In the rows, 128 means zero.
Where one turn sends some rows of the set: a few examples, then the rows asked
Z_820: [104 114 127 157 130 166 110 136 114 120 137 121 102]
Z_564: [127 129 102  98 139 136 123  92 136  96 131 154 153]
Z_464: [123 116  90 112 103  86 124 109 133 149 151 154 106]
Z_531: [114 108  83 120 122 111 107 110 129 180 129 142 118]
Z_989: [152 122 129 110 141 116 161 118 141 144  96 111 105]
Z_917: [143 117  82 132 110 129 140  76 111 119 141 163 143]
Z_788: [102 135 138 148 134 132 111 146  96 167 122 136 123]
Z_396: [109 114 123 164 138 122 106 104 123  84 137 122 100]
Z_7: [111 111 163 139 117 116 114 138 115 113 127 166  94]
Z_857: [101 113  92 167 119 130 156  89 111 137 123 177 146]
Z_576: [ 88 131 103 120 151 152 127 114 125 121 147 168 141]
Z_138: [122 119 114 180 141 130  98 119  98 137  98 122 124]
Z_207: [137 126 112 155 133 134 189  92 113 107 117 145 117]
Z_468: [118 131 169 136 130  82 124 133 120 137 114 144 112]
Z_878: [163 111 115 142 111 123 168 124 133 164 118 124 124]
Z_612: [123 129 124  99 146 103 127 131 162 137 104 123 141]
Z_930: [109 106 137 145 133 157 170 114 146 105 111 162 141]
Z_343: [123 119 111 182 139 134 115 104 104 108 138 114 106]
Z_654: [136  83 115 144 103 116 150 110 150 166  94 137 118]
Z_915: [125 132 138 156 136 136 111 140  82 154 130 149 114]
Z_846: [125 133 157 137 125  94 122 135 101 150 144 148  99]
Z_681: [ 91 117 143 160 107  93 119 126 115 147  93 153 123]
Z_118: [132 135 157 155 131  94 132 133  99 160 116 137 118]
Z_866: [125 100 105  95 103 106 138 114 140 162 137 151 102]
Z_330: [106 140  85 134 139 107 149  80 105 106 139 163 114]
Z_897: [145 108 110 114 121 128 155 122 130 185 112 127 126]
Z_61: [170 107 110 122  99 119 152  95 123 154 114 147 139]
Z_273: [116 117 124 181 145 122 116 103 121  96 109 112 120]
Z_327: [111 122 150 166 130  97 115 125 105 135  82 154 132]
Z_60: [ 88 121 107 177 133 128 100 115 107 134 101 125 130]
Z_851: [142 121  98  89 115 105 114  96 126 144 138 158 134]
Z_636: [107 122  98 143 149 152 163  98 131 113 104 141 161]
Z_507: [ 93 134  94 117 141 109 124 102 143  94 140 157 141]
Z_313: [132 116  86 161 107 130 164  96 113 121 154 157 124]
Z_868: [116 113  87 144 125 159 166  95 115 117 148 157 130]
Z_73: [112 147 116 116 169 133 156 104 128  93 115 138 131]
Z_856: [108  97 138 163 122 111 102 116 130  96  94 140 105]
Z_162: [132 130 119 147 150 148 168 118 142 111 107 126 158]
Z_316: [ 89 114  94 123 131 131 146  90 140  91 129 165 137]
Z_455: [123 108 127 153 128 148  97 131 107 115 142 135  86]
Z_692: [147 113  98 127 111  91 154  95 118 157 119 135  89]
Z_645: [117 110 116  94 128  98 134 117 155 159  94 135 134]
Z_51: [121 100 128  97 136 138 122 135 164 147 117 128 113]
Z_231: [156 113 114 132 125 148 160  91 134 107 108 143 158]
Z_43: [105 108 163 141 104 130 129 147 120 134 128 150  93]
Z_990: [153 117 130  88 129 124 135 112 149 132 105 138 149]
Z_824: [121 134 102  89 145  89 121 108 133 143 119 129 103]
Z_458: [ 91  94 133 171 104 125 119 116 131 100 107 139 102]

Z_396 moves to Z_846
Z_856 moves to Z_7
Now find these:
Z_857 moves to Z_654
Z_692 moves to Z_207
Z_313 moves to Z_878
Z_645 moves to Z_316
Z_60 moves to Z_681
Z_564 moves to Z_851

Where one turn sends some rows of the set: a few examples, then the rows asked
Z_859: [120 123 152 146 114 118 158 105 128 127  96 109  85]
Z_461: [164 128 151 137 139 136 136 151 115 134  98  97  90]
Z_617: [131 111 123 133 128 117 132 115 145 142 134 148 178]
Z_810: [155 136 137 134 128 129 129 144  93 136  92 101  90]
Z_979: [106  79 114 111 132 139 168 131 131 123 133 129  85]
Z_781: [161 115 151 127 145 134 146 171 115 129 103  90 102]
Z_352: [130 108 124 131 131 117 134 119 147 140 135 147 180]
Z_501: [162 144 138 127 107 133 132 138 115 120 142 151 165]
Z_127: [105  89 110 117 125 138 161 116 125 127 128 134  77]
Z_832: [128 110 119 128 127 115 132 118 139 140 133 148 182]
Z_609: [102  79 107 107 129 134 166 131 119 122 130 129  88]
Z_208: [165 142 143 128 110 135 134 139 123 121 144 150 164]
Z_98: [100 100 131 111 116 102 172 147  92 114 100  95 119]
Z_524: [149 127 128 121 128 122 133 162  81 131  94  96 103]
Z_280: [129 108 121 127 129 116 134 121 141 139 136 146 183]
Z_263: [129 113 120 131 126 117 131 115 140 142 134 148 179]
Z_198: [124 102 168 138 132 124 175 130 149 119 107  99  97]
Z_817: [160 140 136 122 108 132 134 144 111 119 144 149 169]
Z_489: [164 137 144 125 113 136 137 146 124 119 147 148 169]
Z_717: [108  83 116 117 132 141 165 121 133 125 131 132  78]
Z_690: [162 137 140 121 111 133 137 149 117 117 146 147 172]
Z_171: [104 122 131 130 104 104 156 114  93 124  92 107 100]
Z_797: [101  86 104 111 124 134 161 122 116 125 127 132  83]
Z_57: [112  89 154 117 134 114 183 157 127 111 110  90 118]
Z_371: [152 115 138 115 139 127 144 177  93 126 101  90 110]

Z_617 moves to Z_832
Z_717 moves to Z_797
Now find these:
Z_371 moves to Z_461
Z_171 moves to Z_57
Z_690 moves to Z_208

Where one turn sends some rows of the set: a few examples, then the rows asked
Z_647: [112  58 165 127 160 171 136 157 138 187  84 184 139 151 106 127 187 139
 129 146  72 105 139 147 131 134 133 124  95 142 132 175 105 122  67]
Z_560: [109  92 148 163 143 173 157 137 113 204 125 181 119 126  59 129 207 162
 116 148  83  98 141 154 122 138  97 147 112 110 135 154 162 138 134]
Z_136: [ 90  75 147 170 122 146 148 136 157 173 118 194 111 128  93 128 149 151
 153 157  90  98 196 153 145 168 142 149 106 106  90 159  85 113 147]
Z_299: [110  86 122 166 152 169 166 163  90 118 123 162  95 134 142 131 195 163
 149 170  78 107 133 163 133 115 144 131 117 119 133 118  89 105 101]
Z_607: [172  67 151 147 161 155 136 133 148 174 174 151 126 137 124 122 155 162
 131 147  86 102 159 139 109 146 122 138 102 129 132 150 139 120 133]
Z_533: [ 93  80 122 169 120 167 120 135 116 158 150 175 113 117 112  95 155 204
 156 154  91  66 134 120 111 109  98 118 119  95 125 131 145 118 112]
Z_937: [105  64 132 175  82 163 112 127 112 131 122 187 117 139 148 137 178 144
 154 102  90  98 149 172 101 123 131 161  86  95  94 114  87  98 124]
Z_443: [114  90 154 156 120 159  97 173 152 143 106 177 122 165 138 147 174 155
 131 158  88 101 129 133 153 116 151  80  92 129 105 125 144 105 119]
Z_582: [110  76 156 133 105 164 114 142  95 200 133 202  91 135 116 128 158 151
 121 168  91 110 143 191  68 146 131 152 143 107 141 123 117 105 100]
Z_383: [ 96  96 145 163 104 122  95 140 124 152 108 172 121 110  89 150 186 167
 204 150  88  97 116 121 108 172 151 151  90 124 103 122  92 118 102]
Z_32: [107  69 118 159 146 130 142 143 157 176 111 202  82 151 100 163 165 146
 163 161 106  83 179 142  88 175 135 116 115 122 129 138 106 131 140]
Z_397: [112 100 183 155  99 145  95 147 132 189 123 174 130 139 121 104 187 174
 141  92  88 131 119 133 114 122 160 158  66 137 118 137 133 131  97]
Z_621: [124 105 191 151 119 142 131 128 154 215  99 179 116 167 110 105 181 144
 148 176  61 126 133 126 127 166 144 133 100 106  96 121 127  83 106]
Z_266: [ 74 147 144 140 104 146 152 143 105 204  75 174 132 177 141 130 196 171
 169 141  75  96 147 139 121 142 119 140 107 124 119 128  93 116 127]
Z_740: [120  85 167 154 109 104 139 125 116 166 132 179 113 165 148 118 205 191
 134 133  62 107 173 172 114  96 117 152 129 104 121 119 138 145  94]
Z_812: [140 105 136 158 107 125 103 143 163 126 114 171 115 163 101 133 189 173
 168 112  69 100 143 147 113 152 103 146 104 114 158  94 112 131 157]
Z_867: [100  73 167 146 133 144 135 143 132 175 145 177 121 119 109 130 194 165
 104 135  86  93 124 154 117 153 154 138  99 107  62  72 102 126  69]
Z_920: [134  45 158 147  97 132 110 142 127 209 108 192 127 128 156 122 207 158
 160 126  83  95  95 161 104 137 119 142 101  92 154  93 121 119 116]
Z_861: [120 124 148 177 123 165 143 120 111 191 103 192 133 128 104 154 208 226
 157 155  78  75 140 150 125 150 138 118 121  91 140 109  87 107  88]
Z_94: [122  72 142 101 129 155 104 160 118 154 144 158 109 107  99  99 208 161
 164 138  74  98 132 157 116 141 136 168  83 109 121 100 158 128 132]
Z_663: [122  98 157 170 150 164 176 159 140 131 123 190 159 121 128 115 175 155
 143 126  81  73 170 122 147 165 149 161  95 122 126 111 115 130 127]
Z_511: [ 81  86 144 168  76 154 102 155 167 196 105 169 126 112 131 131 167 172
 132 179  77 101 171 153 117 134 128 139 111 118 152  67 114 113  92]
Z_225: [111 168 126 162 119 154 144 140 179 149 132 164 122 133 146 139 204 150
 110 136  71  95 153 145 128 143 139 139 104 118 138 124 106 117  98]
Z_798: [132  89 114 141 105 180 167 160 119 160  88 194  87 102 121 161 176 176
 135 153  98  83 126 166  77 139 141 132  97 113 143 130  91 145 129]
Z_217: [132  84 120 111 106 100 140 134 145 168 140 182 120 122 105 128 204 186
 128 166  62 132  97 134 127 142 135 103 105 123 136 131 110 129 115]
Z_213: [100  70 132 154 115 195 157 149 157 226 128 199 109 129 148 121 209 140
 141 142  43 118 163 162 107 164 115 138 128 133 125 119 125 135  99]
Z_10: [ 88  93 148 162 132 143 135 135 131 186 108 224  86 178 105 137 140 149
 136 135  74  97 173 138 115 147  92 133 104 117 123 135  68 115 143]

Z_740 moves to Z_217
Z_32 moves to Z_136
Now find these:
Z_582 moves to Z_607
Z_937 moves to Z_812
Z_861 moves to Z_299
Z_560 moves to Z_647
Z_920 moves to Z_94
Z_663 moves to Z_266
Z_443 moves to Z_511

